Each named turn below is shown by a few rows before and after it. Which turns, in which order, take the first row of each later pair to the second? The first pair is answered.
turn k82:
[-9  6 -9  3  1  2 14 11 -1 -6 -8 -3  8] => [ -9   8 -10   1  -4   0  -3  12  -4  -8  -8 -10  13]
[ 20   3  18  -4  13   3  15   6  -2   0   4 -14  18] => [ 20   5  17  -4  11   4   4   6  -4  -2   5 -17  22]
[ -5 -16  -5 -21 -11  -1 -15  -6  -7  17 -24  -2   0] => [ -3 -20  -3 -19  -3   2  19  -3   0  15 -22  10  -9]
[ -9 -17 -12  -2  -4   3   9   4   9   7  -5   6   5] => [-11 -15 -12   3  -4   3   3   3   9   3  -5   5  14]
turn k524:
[  0   4  -6 -12   9  -3  -4 -16 -22  -1   7  13   8] => [ -2   4  -7 -10  10  -3  -2 -17 -21  -2   6  12  10]
[  7  10  10   1   2   5  -7  10   1 -29  -5  10  -2] => [  8  10  10  -1   2   3  -2  10   2 -28  -5  12  -6]
[  5  -5  16  -5   2  -1   3   6   4   2   6  -7 -17] => [  4  -7  14  -9  -2  -2  -5   5   1   3   3 -12 -12]
[12  2 14 -4 17 10 -4 -1 -4 -2  8 -7  0] => [13  2 13 -5 17  9 -7 -2 -6  0  7 -8 -1]
turn k449:
[ -2   0 -10 -13 -11  -9  -9   2 -10   9 -12   4  11] => [ -1  -2  -7 -11  -2  -7  21   4  -4   8  -8  13   2]
[ -3   4  15  13  -7  11  19  -3   5 -20   5  12   8] => [ -6   4   7   8 -19  10 -16  -5   0 -15  -1  -1  22]
[-4  1  4 -3  1 -5 -8  1  3  4  3  3  0] => [-4 -2  3 -5  1 -5 -5  1  5  6  0  4 -2]
turn k218:
[  2  -2  -6 -15  -6 -14  -7  -2  -7   4   0  -9 -25] => [ -5 -10 -10  -9  -1 -10  21  -1   3   3  -3   2 -20]
[ -7 -14 -16  -4  -5   6 -12  12   6   6 -15 -11   9] => [ -1 -13 -10  -8  -6   2 -18  10   0  12 -12 -16  -3]
[-7 -8  1 -1 -7 -2 11  0  4 -1 -5  6 -2] => [-11  -5  -1   3  -9  -1   0  -1   5  -4  -6   5   7]
[  5  12  20  12  10  -9  -5   3 -12  -2  21   6  -2] => [ 5  9 20 13 12 -8 10  5 -7 -1 20 13 -6]

Between the rows of a pair lie two turns.
[  2 -15  15 -14  -7  13  -9   0 -12  22   1  -6  -7] => [ -2 -20   7 -15  -8  14   2   3  -7  23  -2  -2  -5]	k218 then k524
[  0  -9   0  -5   5  -2  28   1   2  10  -3   8 -30] => [  2   5   2  -1  -5  -6 -39  -4 -12   2   3 -13  -2]	k449 then k449
[  6  13  15  15   9   1  13  -2  -2 -10  17  11   2] => [  0  13   3  14  -3   3 -20  -3  -5  -8   9  -1  22]	k449 then k524
[  1  13  12  12   2  -5 -19   1  -4  -3  16  -8  14] => [  6   4  15   7   9  -6  22   5   1   3  17   5 -13]	k218 then k218
[-12  13  -2  -2  -7  -1 -30 -14 -19   9  -3  -9  23] => [-8 10  8  4 11  0 40 -8 -7  4  4 16 -2]	k449 then k449
[  0   6  -3  27   6 -10   6   4   0  -3  14  -4  17] => [ 12   8   7  16   4 -16  -1   4 -10   2  20 -11  -7]	k218 then k218
[ 13  11  10   0  15 -12  16   5  -2   4  15   0 -33] => [-10  17  -6  23   9   2  -6   4   6 -14   9   5  33]	k218 then k82
[-5  0 -2  3  3  6 24  2  4  2 -6 14  3] => [ -7   4  -5   0  -8   5 -17   0  -2   2  -9  -1  19]	k449 then k449
[  4  12  13  16  10   3  11  -6   1 -12  17   9   9] => [  7  15  18  11   6  -1  -5  -8  -6 -12  20   3   4]	k218 then k218
[ 10  12  11  -4  -4  -4  -6   0  -7  -8   7  -1 -11] => [  4  14   7   5  -1   2   8   1   0 -16   7   9   5]	k218 then k82
[ -7  20  -8  16   3  18 -11   6   8 -11   0   5  29] => [ 19  18  12  -9   6   4  -9   6  -7   5  12  -5 -31]	k218 then k218
[ -8 -23  -7 -16 -25   3  -7   6  -2   0  -5 -10  17] => [  3 -15  14  -7  -8   3  34   8   1 -11  12   6  -1]	k82 then k449
[-10  -2  -2 -15  -1 -14   0   3 -12  -3   2 -10 -13] => [-17   5  -1   1   5  -7  13   3  -6 -16   5   2   9]	k82 then k82
[ 2 -7 -3 -3 -1 -1 14  1  3 14 -7  2 -9] => [ -5  -1  -7   2  -6   2 -11   0   2   8  -8  -4  15]	k218 then k218
[-10 -20 -14  -8  -5   0  13   2  10  19 -22   3  -5] => [-14  -6 -14   4  -9   3 -20  -1   7   7 -15  -2  26]	k82 then k218
[ 17   0  11  -6  -6   8 -23  -7   3  28 -17  -5 -17] => [ 14  -9   4  -6  -5   9  -7  -4   9  31 -25   1 -18]	k218 then k524
[ -2 -11  -3  -7  -2  -3  19   1   2   4  -8   1 -16] => [-13  -9 -12   2  -8   4  -3   0   2  -2 -11  -1  16]	k218 then k82
[-13   1 -10   3  -8  13  -5   2  11 -10 -16  -3  21] => [ -1  -3  -4 -16 -12   5 -16   1   1   6 -16 -15 -15]	k82 then k218
[ -8  -8 -16 -20 -10  -8  -4  -1  -7  16 -18  -6  -1] => [-16  -5 -22  -8  -7  -3   5  -1   1   8 -18   4  19]	k82 then k218
[ -1   7  -4  -4  -2   1  23   7  -1   9  -9   5 -15] => [ -9   5 -14  -1  -7   5  17   7   0   9 -18   5   0]	k524 then k218
[-14 -11 -13 -12   6   7   8   1   9   7 -13  -3   6] => [ -6  -7  -6 -17   2   2 -16   1   1  11  -6 -15  -1]	k218 then k218
[-2  4 -1 21 10  1 46  4  7  0  4 13 16] => [-12  -6 -24   6 -15  -2 -19   0  -2  16 -17 -14  30]	k449 then k449
[ 19   6  16   0  12   4  18  -4  -1  -3  10  11 -13] => [  9 -10  -7 -17  -8   4 -19  -6  -4  16 -13  -8  -8]	k449 then k449
[-10 -22 -19  -7  -5   4  29   1   9  16 -17   8 -10] => [-17 -16 -19   7  -4   9  27   2  12   4 -15  14  15]	k524 then k82
[ 15  17  23   9   8  -6  -1  -1 -10 -12  24   2  -5] => [  6  14  15  17  10   0  21   0   1 -16  18  14  12]	k218 then k218
[ -6  -5 -10   1  -6   6   0  -1   5   8  -8  -2   7] => [  2  -4  -4  -6  -7   1  -8  -2  -3  10  -3  -8 -10]	k218 then k218
[  3 -17 -13 -28 -10 -11   5   6   0  28 -11  -5 -35] => [-21  -1 -25  11  -5   6   9   7  17  -5  -7  14  42]	k82 then k218
[  6 -10  -7 -10  -4  -7   1  -9  -2   1  -3 -13  -8] => [  0 -14 -13  -2  -4  -1   9  -8   3  -3  -8  -8   6]	k218 then k218
[  1   0  -3  -7  -8  -6 -22  -1  -7   6  -1  -9   3] => [ -7 -12 -14  -6  -6   0  12   2   6   8 -12   4   2]	k449 then k218
[  4  -5   7  -2   7  -2  19   4   8  -2   6   6 -13] => [ -2  -6  -1 -10  -8  -2 -22   0   1   2  -2 -11  -1]	k449 then k449
[-14   3 -23   0   0   4   9   3   8   6 -11   3   5] => [ -9   8 -19  -5  -6  -2 -20   1   1   6  -8 -11   2]	k82 then k218
[-12   0 -12 -13  -9   0 -10  -2  -2  16 -13 -15  -2] => [-12  -3  -7  -6   0   4  27   0   7  13 -10   0 -10]	k218 then k82
[ 0 13 12 19 18  2 22  1 17 -6  2  9  6] => [  4  15   8   5   2  -6 -36  -1   3   4  -3 -16   9]	k218 then k82
[-11  -3 -11  -2   5  -6  20  14  -4   1   7  -6  -6] => [-11   3 -10  -3  -1  -6 -11  12 -11  -2   9 -16   7]	k449 then k449
[-14  -4 -14  12  -6   6 -13   1   2  -5 -14  -9  25] => [ -1 -14 -11  -8  -9  -3  -9   2  -4  15 -17 -17 -19]	k82 then k218
[-11  -5 -12  10  -3   8  -3   9  13   4 -15   0  31] => [ -2 -13  -9  -2   4   4  30  11  14  14 -16   5  -4]	k82 then k449
[  9   2   3 -16  -4  -3  -7  -4  -4  17   2  -5 -30] => [-16  -2 -17   5  -3  10  17  -2  17   6 -12  11  14]	k218 then k218
[ -6  -9 -15  -1  -2   1  -2  -4   6   4 -14  -1   8] => [  0 -10  -9  -2   5  -1  16  -4   6   5  -9   5 -10]	k218 then k449
[ 11  -2  22   0   2  -3   8  -2  -7  -3  11   0 -20] => [  4   1  13   3  -8   0 -25  -4 -11  -4   5  -8   7]	k82 then k449
[-13  -8 -13   8   0   7   9  -2  12   5 -12   5  11] => [ -8   6  -3  10  -3   3 -20  -5   3  -3   0  -2  20]	k449 then k82
[  8   7  14   0   9  -4   6  -4  -4  -6  14   4 -12] => [  1   9   6   0   1  -3 -22  -5  -8  -4   8  -6   6]	k449 then k524
[  0  -8   4  -5  -2  -1  12   1   1   7  -3   0 -21] => [ -2 -11  -2  -7 -10  -3 -11   0  -3  12  -7  -9  -9]	k524 then k524
[ 9 -3  4  2  8  4 10  1  3  3  4 -7 -5] => [  6  -6  -3  -1   2   5  -8  -2   1   6   0 -16   1]	k449 then k449
[ -7 -27 -24  -9  -7   6  19  -7  13  10 -26  -6   0] => [ -4 -15  -9   6   4   9  45  -5  17  -6 -10   6   3]	k218 then k449
[-11 -16 -20 -17 -14  -4   3   3   2  20 -16  -3 -10] => [-21  -6 -19   6  -7   4  14   4  11   0 -13   9  25]	k82 then k82
[-10  17  18  14  16   4  -3   0  -1 -14  19  14  15] => [  2  17  21  -2   9  -3 -27  -2 -13  -1  17  -1  -7]	k218 then k82
[  8  19  22  13   2   0 -12  -3  -5 -21  25  -3   9] => [ 14  15  23   3   0  -3 -19  -3  -8 -13  24  -9  -7]	k524 then k82
[ -7 -12 -15 -14 -13   3 -26   0   2  19 -21 -13   7] => [ -6 -19 -17 -18 -11   3  -5   1   6  23 -25 -10  -6]	k82 then k524
[ -1  -5   0  -2  11  -1  23   2   8  -1  -8  13 -11] => [ -8  -7 -10   0   5   3  14   2  12  -1 -16  13   8]	k524 then k218
[ 28  23  24  -3  12  -9 -20 -10 -22  -1  25   1  -5] => [ 22  19  17  -6   6  -7 -39 -11 -22   0  19  -4   3]	k218 then k449
[ -6   3  -8   4 -14  -1  -1   0   9 -11 -22   1  22] => [ 10  -2   1 -15 -16 -10  -3  -1  -2   4 -17  -9 -21]	k218 then k82
[ -5 -10 -11  -3  -6   2 -14  -3   2   9 -16  -5   3] => [  3  -7   3   0   5   0  19   0   3   5  -5   5 -17]	k218 then k449
[  7  16   4  12   2  -1 -17  -9  -2 -15  11  -9  15] => [ 13  13   5   1   0  -6 -23 -10  -6  -6  11 -14  -2]	k524 then k82
[-8  1 12 10  2  9 18  1  6 -5  5  9 -7] => [-13  -3   7  13   0  11  14   1   9  -7  -2  10   4]	k524 then k218
[-13 -11 -18  -2  -9   3 -24   2   1   4 -10  -7  18] => [  3 -16  -6 -17  -2  -5   2   3  -4  17  -5  -6 -29]	k218 then k218
[ -4 -19 -21   3  11   1  53   8   9  18  -2  11 -27] => [-24 -23 -43  11   0   7  32   6  13  16 -19   7  11]	k524 then k218
[  1  12  20  -6   3  -7  -1   6  -8  -2  10  -5 -16] => [-11  15  12   9   5  -1   7   7  -1 -13   8   5  14]	k218 then k82
[  2 -11  -4 -23  -6  -8  12 -10  -2  28  -6  -9 -19] => [  6  -4   8 -10   6  -5  37 -11   1  14   5   2 -18]	k524 then k449
[ -1   4  10   0   0  -9  -2   1   9   9 -20  18  22] => [ 11   5  19  -9   1 -17 -14  -1   0  13 -14  10  -1]	k218 then k218
[ 12  17  11   1   0  -3 -22  -2  -9   0  13  -7  -8] => [ 9 17 13 12 11  1 16  1  1 -8 15 12 -4]	k218 then k82
[  2  -1  16   7   9   0  21   9 -11  -6  19   4  -5] => [  2   3  18   8   4  -1   1   7 -15 -13  22  -3   6]	k82 then k218
[ 4  3  8  5  6 -1 16  1 -2 -3  4  9 -4] => [ -5  -1  -6   1  -7   1 -14  -1  -3   1  -9  -1  13]	k82 then k449
